Where one turn sends some rows of the set: a few examples, then the rows asked:
rutu: [  6   4 -19  14 -11  -3   2 -17  -9 -11   2   6 -19  12   2   3  -1 -44
  -4 -23  -6 -20   5  25]
fidig: [-15  -8 -27   8 -10  -7  14   0  22   2  19 -12  -4  36  11  -4  -8  14
  10  -8  13  13  26 -21]
gapag: [-25  -5  -1   1  38   6   9  20 -27  -4  -1  16 -12  11   0  10  25  -6
  23   1   2 -25   2  11]
Mubo: [ 15   1  -4   6   3 -21  39  20  19 -19   4  19  13   2  -2 -38 -17   0
  12   5  12 -20   7   8]
Zefa: [ -3   2  19   2  -5   8  23  10 -10  35  21  -5  -5 -16   0 -27   0  -4
  -6  -4 -34 -36   0  -9]
Gur: [ -1 -32 -36 -23  -3  -7   8   7  -7  -5 -22 -21  29  -2  13  -7  -3  15
   2  -3  -1  -8  20  13]
rige: [ -8  13   1 -39   3   0   5  -4   2   2 -10  -1   4  -7   5 -10  -9  11
 -12 -15 -43  -2  16  -2]
Loka: [-29  -3  19  19  15  13  18  -4   5  -5   0 -18  -9  17   1  15 -24  16
 -18 -15  29 -11 -15  34]
tek: [ -4 -28  -6   7  13 -24  14 -13  27   5 -25 -36  -1  16   4 -14 -13 -11
   7 -15  24 -42  -1  -5]
lifu: [ -5  -4   4  -9  68  -2   0  11   7  -6   4  -6 -18   5 -19 -23  -4  15
 -12 -11   0 -20  17  -4]
Lem: [-29   0 -29  22   0 -17   0   5  -3  32   1 -21   9  -1  -9   2  22   1
  -3   8 -11 -27  -4   2]
Vip: [ -4  -4   7  10 -45  13  22 -15   4   1  24 -11  10  11  18 -12  -4  -7
  -4 -15 -10 -31  15   0]
nonet: [ -8   5 -19  30  34  19  -1   9  -3  27   1 -28 -14  -4  43   3  -4 -14
 -23   7   2  -8  -3  15]
retek: [ -7 -12 -10  19  13   2  24   3  21 -32  10 -23  16 -12 -20   9 -12 -12
 -36   0 -16 -42  32  -9]
Pon: [ -2  -8  -4 -12   1   2   6  26  32  18  -3 -10 -28   1  25 -31  -9  12
  -4   8 -11  -2 -17  -9]
nunab: [ 12   4  -7   8   6  12   3   4 -45  -6   9 -35 -35   0  12 -16 -10  -8
  -9   1 -11 -14  -2  23]
zub: [-22 -16   7  19 -28   9  12  10  -2  10  -5 -17 -23  22   0   2 -26   8
 -13 -21  10   4  37  -7]
zogiv: [  2 -12  -7 -10  22  13  14  29  -1 -27  -8 -35   1   8 -16  26   4  13
 -37   0 -21 -11  36   9]
fon: [ -7   4 -16  24  10   6  16  -5  -3  -1 -10 -27  -4  11  44  25  -8 -42
 -11  -9  13 -41   3  -1]
Tuset: [-20  24  28   8  33   7  33  25  -5  -1   0 -17  -3   5  25  -2  18  15
 -11  -1  -2  -4 -25   9]
benas: [  2  -7  -3  -6  13   1  10  20   3  -7  17 -42  60   4  22 -17  -6   5
  -8   1  -8  -9  12   0]
valim: [ 21  -9   3 -29  -7 -11  18 -16 -25   4 -17 -10  19  -4   4   5 -13 -21
  -8 -17  -1 -21  25 -10]
keku: [ -8  23 -17  -6  28  -3  12  35  20   0  17   6  25   9  18  18 -22   7
  12 -17  13 -26   2 -15]
givap: [  1  -1  20  30   2  10  18 -22  34  18   6 -17  12  23   5  15 -32  -5
   4 -12   4 -38  15  12]
foto: [ -7 -11   4 -23  41  17   3 -13  -9   3   0 -28 -19  -3  -3  -6 -41  26
  -7 -13  -8 -12   1  -3]
mozu: [ -2  30 -21  29  20  24   0  33  13  -1  13   4   9  19   5   7 -17 -13
   2   0 -31 -29  12 -11]
tun: [-30  -1   0   1 -16 -14  -1  10  -2  23 -14 -37 -24   6   9 -21  -5   9
   4   6  -5 -47   7  10]
duzad: [  9 -20   3   2  25   9   2 -33 -20   7 -16 -29  14  -2  23  -2  -9   9
 -11  -7  20  -6  38  -9]
kivep: [  0  -6   3  30  -4  -5   1  39  -4  -4   6 -23  44   0  11  35  -2 -10
   1  -8  -1  -9  10  -1]
fivok: [ 18 -12  23  13  40  22  31  -1  16   4  19 -21  -1  13  21 -24 -37   0
 -14 -23  18 -23  20  -1]
valu: [ 13  -4  24  24  28  30  23  11  -3  -7   4 -27  -3 -16  23 -24 -14   9
 -29  -4 -28 -36  -7   8]
zop: [ -9  11  33 -15  15   4  14   6  -2 -16 -16  14 -10   4   2  12   5  -9
   2  -8 -17 -42 -26  -6]
nadom: [ 17   1  12  -1 -29   8   7  12  16 -15   5 -11 -26  15 -24   5   1   1
 -37  -4 -10  -9   4   5]
kat: [ 32   7 -15   5  17  -6  24  21   9 -46  -1   3   6 -12  16   7 -33   8
   1  -3 -10 -11  15  -1]
boka: [  7 -19 -12  18  12   4   0   7 -37 -28  -3 -15  -3 -13   4 -29  23   8
 -15  -2 -16  -4  11   0]
fos: [-10 -33   7   0   6 -20   8  27  -2 -26  15 -16  11 -15  17  -1   7 -11
  17  -9  -3 -29  26 -35]
goleb: [ -2 -25  -4 -12  25 -18  37  28  20 -16  -7 -14 -12  22   7  -9  -1  19
  24  10  23  -7  -4   5]
Nezol: [-11  -6 -49  27  17  14  12  24   6   2   3 -15 -21  22  -1  37  -6 -19
  -6  -2  -5 -20  11   6]
kosa: [-11   1  27  -1  15  -1   5 -26   0  -3  -2   0 -12  16 -19  12  15   3
  -2  -7  28 -45   6  -2]
tob: [  5   7  -1  30  26  -2   8   4  31 -26  -1 -24  -1  31  -6  14 -10  17
 -17   3   7   2   6  32]
dedo: [  8   4  17 -10   4  14  28  42  10 -18   6 -22  -9   8  16  10 -13 -17
 -51 -16 -11  -1   5  -2]
Lozup: [  5  -1  -4   9  33 -29  20  28   5 -18  14  -9  -4 -29  -8  13  -4 -24
  -9   5  -7 -50  11  10]
gibu: [  0 -17  16   0  21 -15  30  26  29  20 -26 -23  -5   8  39  -2 -30  -8
   8   3   4  -6  -1 -19]
bafu: [-12 -19  20  32  40  -1  24   6  -8  -5  25  -3  10   2  -2   2   5 -23
  27   7   2 -17   5 -21]
dus: [  8 -13   6  28  26  14  30  21   0   2  -8 -50 -12  18   8  10 -13  -4
 -28 -19   6   2  25 -32]

benas turns into mozu
nadom turns into kosa
zop turns into valim
Now these:
gapag turns into Gur
givap turns into fivok
Lem turns into fidig
keku turns into kat
zub turns into Loka
dus turns into Tuset

Where one turn sends some rows of the set: a few examples, then the rows asked:
Neke: [  7   7 -19  19   2  10  52  -3 -15  12 -21  -7  -3  -8   2  -9  11   9
   0  28  29 -12  24 -25  21   1 -22 -17]
nemi: [  5  22 -24 -15   2 -28  11   5   6   5 -13 -17   3   0  -3 -20  44  18
   5   4  24 -18   4 -34   4  19 -36 -15]
Mumov: [-10  -1  24   5 -49 -15  22  -3  10  27 -18  -5  20  29 -14  25 -12 -34
   4   1  -6  -7  -2   2  23 -14 -25 -25]
kar: [  3 -14 -18   0 -27 -26 -13  24  -7 -14  -3   3  -6  14 -10   1 -12 -33
  25 -22   3   2 -22  15  18   4   6 -25]
masi: [ 21  17 -24  -8  -3  10  24  -5 -10  -8  15   7  10 -10  16  39  20  -4
  -7  -6  49 -24  25  -7  19  12 -19   4]
vefef: [ 14  -1 -52   0  15 -27   4  -3  -2   9 -10   7  10  -3  -5  15  21  -4
  -9  -8  -6  14  -8 -48  17 -21 -18   1]
lak: [ 13  18 -24   0   1 -18  17 -11   9  27   0  -6  11  10 -20  19  20  -8
 -19  17  11  23 -22 -45   0 -30 -25  -3]
gipa: [ 25   3 -11  19   9  32  32   7 -14   0  -6 -16  -9  -2 -15   1  26   0
  -1  28  34  -3   6 -19  21  13 -11 -25]
ret: [  3 -12  17 -15 -16   9  -2   2  -8  16 -14  -7  22  36 -10  42 -15 -20
  13  -9  11  -6  -9   6  25  31  -9 -14]
bir: [-18  12   5  -9 -34 -10  16  19 -14  13   0  -5  12  35  14  33 -25 -51
  -6  19   9  -6  12   4   3  -5 -14 -12]
zipek: [ 39   9 -18  25 -15  -7  28 -13  -4 -19   9 -13   6  17   7   3   2   7
  30  21  22   5 -12 -34 -22  -1 -31  -9]
Rumir: [-11  22   7   6 -47 -29   8  12  13  19  -1  -3  21  32  -3  16 -15 -18
 -11   9 -10  -7   3  12  -1 -30 -23 -12]
valer: [ 27  25 -25   1 -16  -4  16   5  -4 -21  28   1 -11 -20   2  15  27 -21
  -6  -1  53 -15  -1   4   0  -8 -10  -9]
sot: [ 15  25 -22 -13   3 -18   6  11   7   2   0 -23   1   8 -14 -15  52  14
   4   8  32  -9  -6 -29   2  21 -31 -17]
Zekeg: [ -6  -5   3 -14 -19   3 -10  25 -21  -6  -3  -8   6  24  14  38  -8 -58
  -6   4  -2 -13   3   9   8  14  -3 -20]
popos: [  5  -1  18 -10 -19   4 -19   9   3   8 -12  -7  30  29   0  43   3 -18
 -15  -8 -23 -19   5  13  16  11 -16 -15]
dul: [  7  -2 -27   9 -28 -27 -19  35   1 -15   5   7  14  25  -1  15  -3 -20
   3 -21 -23  -6   4  14  21 -14  -2 -14]
zutug: [  8 -24  11   2 -27   1  -4   9   1   4 -16  -3  18  24 -14  36   4 -35
  11 -21 -18  -9  -3   3  42  10 -10 -28]
pona: [  7  27 -11 -11 -19 -13  29 -19  -5  -4  -1   3  -1 -33  23  13  16 -14
 -14   4  40 -34  15  -3  -5  -6 -27  -6]
Gutis: [ 15   2 -21  20   2   5  30   6 -16 -10 -17 -10 -21 -26  -3 -26  26  -6
   0  20  20 -12   5 -17  12   0 -10 -32]
Pag: [ -2 -11 -13  17 -45 -31   9  19   5  -1  -7   7   5  20 -15   7  -9 -38
  19 -19 -13   1  -5   3  35 -23  -8 -27]
mak: [ 37   1   2  12  -8   1  15 -27  -5 -19 -11 -19   7   1  16   6  12   4
  22  17   8 -11 -15 -34 -27  14 -36 -16]
vufan: [  9  23 -28 -12   3 -18  17  10   5   9  -3 -18  10  16 -10  -7  43  22
   7   6  33  -9   8 -35  11  22 -35 -10]
vife: [-16   0 -23  -3 -31 -25   3  33 -20  -9   0   4   1  20  20  16 -21 -55
   4   1  -3  -7  10   4   9  -8  -3 -16]
zes: [ 16   1 -14 -14  18  -7  -6 -19   1  17 -19 -10  11 -11  -9  24  34 -14
 -23   2  -8   6 -22 -43   4  -7 -22 -10]
Doni: [-22   7   5  -5 -44 -35  25  -4   0  24 -21   1  11  22   2   4 -34 -22
  17   2  11  -6  -6   4   5 -10 -21 -13]
Rizav: [ 38  -8 -28  18  -1  -7  18 -14 -12 -27  -7  -5  10   6  22   6   5  11
  32   2   6  -8   2 -40  -9  14 -30  -6]

gipa turns into Neke
zipek turns into Rizav
Mumov turns into Pag
Now these:
Zekeg turns into bir
dul turns into popos
ret turns into Doni
zes turns into lak
sot turns into vufan
valer turns into masi

Where one turn sends some rows of the set: a few examples, then the rows asked:
Nibed: [ -6 -17  17  21  39   0 -11 -16   6 -20 -27  22 -35]
borom: [-51 -26   8 -13  -3 -13 -41  -1  -8 -20 -28  30  -9]
Lozur: [-12  -3   6  13 -28 -11 -10  18  -3  -1 -21   2 -21]
gamub: [-33 -43  11  11  -3 -27 -29 -19 -20   9  18  22 -18]
Rom: [-41 -11  17   0   9 -30 -51  -9 -24 -43 -24  28 -11]
pab: [-37  -5  10  14  39 -15 -43 -18   6  -6 -26  11 -14]
mez: [-27  20  27  19  -7 -29  -7  13 -24 -23  -2  -4 -23]
besu: [-26 -35   0 -15  -8 -45 -39   3  -9 -13 -29  37 -15]
doso: [-16 -18  15  -2  44 -14  -6  14   5 -13 -22  24 -53]
Gul: [-13   9  17  12   1 -43  -2   7 -12 -12  -5 -19 -13]
Sakam: [-27 -36   4 -16   9 -51 -36 -15 -13 -19 -15   9   1]
kadi: [-34 -38  23  30 -17 -17 -17  13 -35 -31   7  19 -24]
Taza: [-12 -17  13  25  27 -33  -7  -8  15  13 -10  -8 -30]
Zov: [-18 -23   6  27  16 -29  -6   4  18  -9 -45  13  -6]
sib: [-22   3  27  27  34 -48 -16  10  -9  -9   0   5 -52]
ledu: [-10 -38  13 -10  32 -20 -12  18 -18 -19   5  11 -57]
nivaz: [-25 -34   0  -9  13 -30 -57  16 -25  -9   7   7 -40]
Gigo: [-27 -24  19  33 -13   1 -21   9 -11   3   4  21 -51]
suze: [ -8 -36   8  43 -14  -8 -25  -4  -8 -26 -27  19  -9]
moki: [-47  -6  12  -3  28 -35 -35  18  -4   2 -16  36 -43]
nived: [-26 -13  13   7  34 -55  -9  31   0 -21 -28   3 -26]
meva: [-46 -18  23  -3  10 -53 -27 -20 -21 -26 -11  29  -2]
bero: [-42 -28  21   4  18 -35 -15  31 -29 -33   6  -8 -28]
vonad: [-32  -9  24  23  19  -6 -33  13 -21 -19  11 -11 -51]
rudek: [-46 -13   9   9  20 -12 -13  -2 -47 -45 -18  25 -31]
kedun: [-20  11  15  19 -22  -5 -20  19 -20 -23 -13  -1 -26]
Zufeg: [-12 -45 -21  -1   1 -20  -6  -2 -16  -8 -39  28 -23]
Rumag: [  3  -1   5  11 -15 -41  -5  14  -3  -1 -19  -5 -18]
Nelar: [  3 -31  22  32  18  -8 -10 -26 -16 -24  -3  30 -36]
ponip: [-34 -16   7   3  38 -44   1 -14 -39 -35 -15   9 -19]
sor: [ 10 -28   3  35  -3 -18 -32  -1   4   3 -16   8 -42]
veke: [-32 -31  -9   5  -1   6 -19   3 -33 -29 -32  31 -31]
kasug: [ -9 -16  12  35  11 -39 -46 -29 -15 -11 -12  35 -19]
Koz: [ -8 -47  21   9  14 -12  -5  -8 -26 -17  20  17 -44]
Ped: [-10 -35 -12  -2  26 -51   2 -13 -21 -15 -28  12 -16]

mez turns into Gul
Zufeg turns into veke
gamub turns into nivaz
Now these:
sor turns into Gigo
besu turns into borom
Zov turns into suze
Nelar turns into Koz

